Each path below is one point turned by a fixed rotation once a step. After each direction that follows a path, write how fast that rotation turns it, in deg/step (0 if it stays still).
Each turn is a multiple of 5 degrees from 10 to 175, or 0.
Each row of a path follows its step; steps can be skipped.
path 1
step 0: [ -8.6  -5.9 -17.8  -9.2  40.0  -8.5  -3.1  12.7 -46.4  18.7  17.5 -17.5
  -8.1   0.6   6.2   1.4  -1.5   4.7  23.4   6.5 -22.0   5.7  26.2  28.0
  14.6  -7.7  -3.9  21.7   6.4 -23.9 -12.7   5.8 -11.3   6.4  -4.5   5.7
  -0.5   6.7  -7.6  29.6  -1.3   4.4   1.2  -6.4  34.9 -26.5   0.0  -1.2
  24.5 -14.0  -0.8]
step 1: [ -9.3  15.9 -20.7  -1.8  13.0 -10.2  12.3 -21.8  -5.1 -18.3   3.4  12.5
 -17.5  11.1  13.4  17.1 -16.4 -53.0 -13.2  14.0  20.4  14.6  28.5   3.8
   3.6   4.6 -14.6 -24.5  -2.4  -3.6 -25.0   6.0 -24.0   7.6  -2.8  -5.6
   4.7  -0.9  32.2   6.9 -23.3  -6.8  -2.5  -2.4  -2.1   8.5  -5.6 -22.3
   5.4 -29.1  15.6]
step 2: [-21.7  -6.4 -15.1   1.5 -12.0  -5.6 -17.6  14.3 -30.5  23.6  -8.5  29.8
 -21.0  -4.1  20.7 -15.1 -27.2  11.5  12.4  19.8  -9.4  20.0 -20.5  -8.1
  15.6 -19.7  10.1 -13.4  -4.0  -9.8 -34.8  -2.9  10.9  -9.1 -12.8   5.7
   1.5  15.1  -7.8   3.4 -12.7 -14.0  -7.9  -7.1  25.2  -8.7  -2.5 -10.0
  36.3   0.5  26.6]
step 3: [ 16.7   7.0 -22.5   2.6  24.2 -15.5 -15.9 -21.9  -9.8  11.9  21.7  -3.7
 -23.3   5.3  35.0 -10.7 -34.2   1.5  22.4  -0.7   0.7 -28.5  17.6 -14.2
 -11.1  26.0 -25.6   4.2   2.5  -4.1  -0.9  -0.5   8.4 -11.0   1.8  -2.4
  -8.0   0.0  15.3  26.3 -17.4  -4.4  -8.8   6.3  19.2   7.1 -10.3 -15.6
 -25.1 -30.8  13.0]
step 4: [ -7.2  -7.7  -8.9 -12.5  35.1  -4.5  -9.4   5.5 -22.3  20.9 -11.3  16.2
  -3.1  17.5   1.8   6.4 -11.9 -15.8  38.3  12.4   8.5  47.9  16.3   9.3
  -6.2  -5.6   3.9 -14.1  23.4  -6.7  -4.2  13.1   4.5  -3.7 -38.1   8.1
  25.9  16.8  -3.3  -4.8   2.4  -6.7  -7.2  17.7   2.5  18.6  22.2 -22.7
   4.6  -7.0  -3.1]
step 5: [ -0.3 -17.0 -10.3 -27.0   4.3 -29.3   3.6   1.1 -21.3  35.8  25.6  18.1
 -18.7 -21.9  21.3  12.0  -9.2  -5.0  -8.4  -9.9  -9.0  -2.9  23.5 -14.5
  -9.2   2.7  -9.6  12.1   0.0  -1.8 -19.1 -17.6  -2.1  22.3  -5.6  -7.4
 -24.5   3.9  25.2  -4.9 -31.5 -28.0   8.1  -1.5 -22.0   8.0  -0.2 -14.0
  10.8  -0.2  27.8]
step 6: [ 34.5  18.7  -9.3  -2.0  16.2 -12.0 -15.5   7.8 -13.4 -14.3  -8.7   9.7
   5.0  -2.4  17.8 -18.9 -20.0  -2.6  24.5  10.7  -6.5  30.4  10.3  -2.6
  20.3  -5.5   7.0  18.7  21.0 -13.7  14.9   9.0   4.3  21.3 -15.1 -12.9
  -0.3   5.7  11.6   8.4 -24.6 -12.7  13.7 -14.3  45.1  -6.7   8.6  -5.5
  28.1 -29.1  -1.6]
step 7: [-24.7   4.2 -27.4  -0.1  23.8  -6.8   7.8 -25.0 -18.5  22.2  25.1 -12.4
  18.2   2.8  35.1   3.2 -12.0 -19.5  10.2   4.0  18.5  23.0  13.3  -4.6
 -14.1  12.7   2.1 -29.2   0.7 -18.5   4.7  -5.2  17.5   5.7  27.6  -9.2
 -10.4   6.1  16.1   3.4   1.0   2.0 -14.9 -13.7 -14.4  -4.5  -1.1 -34.8
  24.9  -8.7  16.0]
step 8: [  0.9 -10.5   3.6  -4.0   3.8  -2.4 -34.1  -5.8   6.0  20.9 -20.5  10.0
  -9.6  -5.4   6.1  16.9 -42.7   3.9  13.1  16.2  -5.3  13.4  -4.5  -5.9
  16.1 -13.2 -37.6  -0.2 -21.4  -3.8 -10.9   3.6  13.2  13.7 -11.8 -11.4
  29.9   0.9   8.4  18.6 -26.3 -20.4   3.4   8.2  -9.3  11.3  14.3  -5.7
  44.5 -17.4   1.5]
step 9: [ -5.8  -6.4 -20.2 -24.1  17.5  12.5 -27.9  28.6 -17.3  12.4  18.7  14.2
 -14.5  -7.7  21.5  11.6  -4.0 -13.3   9.3  -4.0  -0.7  -9.1  19.5 -16.9
 -19.0   3.5  -3.6  12.4  11.6 -28.5   9.2   8.5  25.4  -2.4   8.5   4.4
  -9.1  24.7  36.1  17.0   4.0  -6.9 -35.0 -22.0  21.2 -12.6   2.7   4.9
  -2.6 -21.7   9.0]
Directions:
[ -4.3  -2.9  -0.8   6.1  -4.7   0.6  -5.3  -4.2  -5.7  -0.7  -6.3  -9.5
  -1.3   7.8  -0.4  -1.6  -4.3  -2.1 -10.3   2.1  -2.9   0.1  -3.8  -3.3
   0.1   1.5   0.9   7.2  -0.3   1.8  -1.9  11.6   4.7  -3.5   5.7   7.4
   0.7  -3.5   0.3  -3.8  -0.7  -8.0  -6.3  -1.9  -2.2  -2.7   5.7  -5.1
   0.0  -6.8   1.5]	60
[  5.3  -3.6  -0.3  -6.7  -4.4   8.4   2.1   2.2  -0.6   0.9  -3.5   7.8
  -6.8  -2.2   2.4   7.6   1.4   2.7   2.2  -6.6   3.0   4.5  -1.9  -6.9
   0.3  -6.8  -3.9  -0.6  -6.8   2.0  -8.4   0.3  -4.4  -4.3   1.0  -3.3
   3.1  -6.8  -1.4  -9.2  -1.9  -6.7   0.3 -10.9  -5.9  -1.6  -0.7   0.7
   0.4  -2.5  -0.2]	110
[-3.5 -6.5  3.9  7.2  0.5 -3.4  3.1 -2.1  3.8  8.4 -6.1  0.4 -0.5 -8.1
  6.2 -1.5  4.8  0.6  5.4  1.8  5.0 -1.8 -2.8  5.5 -1.3 -4.3 -3.8  5.8
  4.4  6.3 -3.5 -1.1  3.5  0.9  7.2  3.5  3.5 -2.0  4.4 -0.5 -7.1 -7.7
  2.3  7.1  2.9 -7.1 -5.1  8.7  1.5  3.3  3.0]	125
[-1.2  3.1  3.3 -2.5  8.1 -0.7 -1.9  3.2  4.3  5.4 -1.3  2.6 -5.0  7.6
 -5.7 12.0  4.6  3.9  2.0  6.0 -2.5  4.0  6.7 -4.3 -3.1  2.5 -2.6  3.2
 -2.5 -1.0 -0.6 -0.6 -1.5  3.5  4.8  7.2 -6.6 -6.7 -2.5  7.5  1.8 -6.9
 -7.0  4.9  1.0  3.9  2.9  3.5 -0.5  5.0 -6.9]	80
[  5.6  -1.9  -3.0   3.0  -4.5  -0.3   1.5  -2.2  -1.5   1.3  -0.1  -8.3
  -2.6  -3.0   1.8  -0.6  -1.7   6.8   1.8  -3.2 -15.2 -11.4   5.4   5.2
   3.8   4.9  -7.4   2.1  -4.8  -1.2  -3.9  -5.8   0.0   4.1  -4.2   0.0
   4.9  -5.0  -4.8   6.6  -6.0  -3.0   3.5  -4.2  -1.3   1.3   5.3   0.5
   3.1   1.7  -2.9]	135
[ -5.6 -12.2  -2.9  -3.7   3.5   1.0   0.3  -7.5  -3.5   4.8   7.0  -0.2
   0.7  -5.9   4.3  -1.4   1.2   2.8  -3.4  -6.0   0.8  -3.5  -3.5  -2.7
   2.6   2.5   6.2   0.5   5.3  -3.4  -2.6   3.6  -5.8   4.9   3.5   0.6
  -6.1  -9.9  -1.1   6.8   3.4   5.7  -5.9  -2.0  -5.2   7.0  -6.2   4.7
   0.1  -3.4   1.6]	160
path 2
step 0: [-10.7  15.8   6.8  -5.3   0.1   9.2  17.1   8.5 -28.1  23.2  31.6  11.1
  32.6  -6.1  10.7  -5.5  28.0  -2.6   1.0  17.1   7.3 -19.0  -6.3   3.2
  -3.9  -6.9   3.5   4.6  22.4  -6.7   8.0  40.2   2.7  -5.5  -1.0  12.0
   6.1 -11.2 -16.5  -9.9   3.3  10.5  17.1 -28.7   1.7  19.1  11.9   1.6
   9.3   5.5 -14.9]
step 1: [  6.8  21.0  20.2   9.4   6.9  -7.9  18.6 -36.3  -7.8  -1.2  19.3  18.0
   0.0  17.0  13.9   1.2  29.7 -13.0 -23.4  -2.5  -0.4 -12.3  -8.8  -1.8
  -0.9  15.1 -17.6  -6.3  -0.7 -11.4 -25.1   5.9   0.5  10.4   5.1  10.4
  21.1   3.8   1.7 -25.9  -6.7   7.7  -0.5 -19.4 -17.8  27.9  14.4  21.3
  -2.2  13.0 -14.2]
step 2: [ 19.9  -6.6  11.4 -17.2   9.4  14.9   0.5 -12.9 -18.7  -6.9  41.8   1.0
   1.8  13.2  -9.8  13.8  33.3  11.1  -0.9   5.8   0.5 -26.9  -1.6  -7.8
   1.6   0.7   6.1  -8.1   2.0   6.0 -14.9  26.2  17.2   6.0  15.2  -4.2
  25.9  -2.3  36.5  -8.6  -3.1  -6.0   4.9   4.6   4.4 -17.6  18.4  10.4
 -21.3   9.7 -11.2]
step 3: [ 19.7  11.6 -24.7  22.5   6.1  15.1  -5.7 -18.1  -6.4 -15.9   4.1 -16.8
  13.7   8.2  13.0  -3.5  28.4  -6.1  18.2   5.3   0.0  -0.4  -2.2  -3.8
 -10.1   5.3  11.0 -24.6   7.2  -8.8 -13.3  -7.5   2.6  -9.4   6.9 -32.0
  22.7  -7.3   8.3 -27.2  -8.9 -12.9 -17.2  -8.6 -20.0 -10.4   5.3  19.5
 -38.7  -2.0  -2.8]
step 4: [  5.1   2.6 -21.6   5.5  19.5  27.6  14.8  -1.5  -1.0  -7.0  31.9  -3.0
  12.4  -2.3 -14.2  -3.5  22.0  -5.6  21.9 -24.5   9.3 -13.8   8.9 -20.3
 -20.1  29.2  24.8   6.9   6.4   7.2  28.2   7.2  22.3  -4.8 -11.8 -21.0
  10.6  -6.2  -8.2 -16.8  25.0 -12.9   0.2  -2.0  -7.3  -1.4  -1.9  -2.3
  -7.6  -4.8   9.1]
step 5: [ -1.7  -5.1 -14.7  -6.5  -2.1  10.8  10.1   1.5  -8.4  11.4  26.5  16.1
  20.1 -13.7  28.1 -26.9  25.9 -21.8  12.0  -4.6 -11.4   6.7  16.4 -14.7
  16.0   7.6   4.5 -19.5   8.9  -0.9   7.6  -7.0  12.1  -9.1 -21.8  -9.0
  -5.6  -8.2 -26.8 -38.2   1.6  12.2   0.2  -8.6 -17.6  -6.0  -1.8  26.5
  16.9   3.0  -0.6]
step 6: [ -8.1  -6.4   0.1  19.5  -5.0  -2.3  11.2   3.8  -9.9  -3.5  36.8  34.0
  33.9   9.6   1.8  -4.2  26.2 -21.2   6.0   2.9  13.5  -5.8  -1.3 -19.5
   7.6  22.1  -3.7   3.0  -2.6  -4.0  -6.4  21.4  -4.0 -13.0   4.4  29.4
   5.8   9.0   8.9  -6.2  26.7   9.9   7.1   4.9 -26.1   4.1 -11.7   1.2
  19.8  21.9   1.2]
step 7: [  7.5 -16.2   4.7  11.7  13.8  -6.7  10.9  -2.4 -16.6   0.2  17.1   1.7
   3.9   5.2  25.0 -26.9  62.1  -4.5 -14.2  16.9   3.1  -8.6   7.4 -11.0
  14.7   3.7 -35.6  -5.7  -7.6  -9.0  -9.4  14.2  -5.6  -2.7   0.0  -0.6
   9.1   4.8  21.2   6.1  -8.8 -11.5 -10.0  10.6  -8.4   2.6  18.8  14.3
  14.0  -8.0  -1.4]
step 8: [ 21.2  15.7 -10.3  23.8 -10.0  -6.9  14.4  -4.9  -3.6  -3.1  28.2  -1.0
   7.5 -10.1 -10.5  -9.6  30.9  -1.7   8.3  16.0   9.2  -4.3  -6.4  -7.7
 -11.0 -12.8  -0.8  16.2  26.5 -15.3 -20.8  25.3   7.2  -2.2   6.9  14.2
  28.0 -16.1  16.7  -3.3  -0.5 -16.0 -20.4   6.2 -10.5 -10.1  32.1 -12.7
 -13.9   1.2  20.1]
step 9: [ 19.4  21.2  -6.3   1.6  20.6  16.8  21.0  -0.3 -20.4   4.1   8.2 -14.0
   5.1 -10.6  22.0 -19.7  23.8   9.5 -13.8  -0.8 -20.4 -24.2 -20.4  -2.4
 -14.8  12.7   8.3  -8.8  23.8  -2.3  -5.6   8.1  -5.8 -22.4  -9.5 -15.6
  14.9   4.3  -4.4 -18.3   9.3 -21.8   0.9 -18.7   1.7  16.8  22.3  -3.2
 -17.5  -9.6  22.4]
Directions:
[-0.2  0.3  9.4 -2.3 -8.7  1.0 -4.9  3.2 -3.0 -4.3  4.2 -0.5 -3.3 -6.2
  6.3 -1.1 -2.4 -2.1  8.2  5.1 -3.8  6.1 -5.1 -3.4  6.5 -9.1  4.4 -3.5
  2.0  0.5 -9.8  3.8 10.6 -3.7  0.2 -1.2  4.0 -3.7 -1.8 -1.4  2.9  3.7
  3.6  0.1 -0.3 -5.2 -3.2 -6.5 -1.8 -3.3  1.7]	125
[  2.0  -0.8  -1.3   9.4   2.9   2.2 -13.9  -3.3   0.5  -3.2  -3.8  -4.4
   4.8   2.5   1.3   1.2   4.1  -5.6   4.8   8.1   4.5   0.1   2.0  -1.2
   6.3  -2.7  -3.1  -0.2  -3.8  -3.6   5.5   2.2   2.0   2.2   6.2  -4.3
  -1.6   1.1   6.4   7.2   0.5  -8.7  -2.8   9.9   3.5  -0.6   2.4  -3.4
  -4.5  -1.6  -5.6]	80
[ 2.9  8.0 -1.0  4.5 -5.2 -0.6 -0.4  5.6 -4.5  2.2 -0.3  3.9 10.9  1.4
  1.7 -0.2 -8.4  1.9  7.5 -1.3  0.9  2.1 -1.0  3.0 -0.8 -8.5 -1.3  0.9
  4.9 -2.6  1.5  3.6 -9.8 -2.3  4.1  6.3 -4.2 -3.4  0.7 -5.0 -6.0 -3.7
 -4.5 -1.5 -6.4 -2.5 -5.9  6.5 -8.7  5.4 -0.3]	135
[ -8.0  -0.7   2.6   0.3   4.4  -3.3  -3.4  -1.3  -9.8   1.2  -5.2   0.2
   2.2   3.5   0.3   1.3   1.9   1.3   6.3  -5.9  10.8   7.4   2.1  -1.4
  -6.5   4.4   0.0  -2.6  -0.1   4.8  -6.2   5.1  -3.2  -6.2  -5.0  -1.4
  -1.6   2.2   0.6   7.0  -3.3   0.2   1.3  -7.4  -6.8  -0.9   4.2  -3.7
  -1.2 -11.3  -4.5]	110
[ 10.5   0.3   8.9   0.8   5.2   2.5   2.2  -7.6 -13.8   5.1  -3.8  -3.2
   2.1  -2.8  -3.0   2.9  -1.5  -2.4  -0.1   4.0  -3.9  -0.5  -6.0   1.8
  -5.6   1.5   5.6   0.2   0.5   2.9  -4.9  -2.0  -6.8  12.7  -0.7   0.9
   4.5  -3.3  -3.5  -0.6  -2.9   2.2   1.6   5.0   3.9   2.6   3.0  -3.6
  -4.3   0.8  -1.8]	45
[ -0.2  -6.2  -2.9   4.0  -8.0   8.5   6.9   4.6  -2.4  -1.1  -1.7   5.6
   0.7   6.2  -0.8  -5.0   3.0  -1.0   2.0   6.1  -2.1   7.9   5.6   0.3
  -4.8  -4.9  -0.8   0.2  -4.0  -1.5  -3.0   0.4  -0.6   4.3 -13.3   6.5
   2.4   9.2  -5.2   3.3   1.8  -9.2  -0.2   2.1   3.6   0.9  -2.6  -1.7
   3.2   2.3  -2.5]	45
[ 6.4 -6.3  5.7 -4.0 -0.1 -3.3  0.9 -4.0  3.8  0.0 -1.0 -6.6  8.5 -3.8
 -6.3 -4.8  2.3 -2.6  1.5  2.8  4.9 11.7  2.1  1.1  1.4  2.5  2.0 -4.6
 -6.4  4.1  9.4  4.9 -3.7 -4.2  2.8  0.9  4.7  1.6 -2.5 -2.9 -2.2  1.7
 -0.7  1.9 -2.6 -0.4 -8.5  2.0  7.5 -0.9 10.6]	45
[-2.5  6.0  2.0 -5.1  3.6  1.9 -1.1  2.4 -4.5 -3.7 -8.0 -4.0 -1.1  0.9
 10.6 -5.4  1.7 -3.0 -8.6  1.3  7.0 -4.7  4.7 -3.7 -0.4 -9.0  1.0 -7.1
  3.3  4.6 -4.4 -8.6  0.1  1.4  1.7 -5.3  0.7  1.7 -3.3 -3.2 -6.2 -6.9
  0.9  4.0 -5.1  3.7 -3.3  4.6  6.6  2.3  3.6]	170
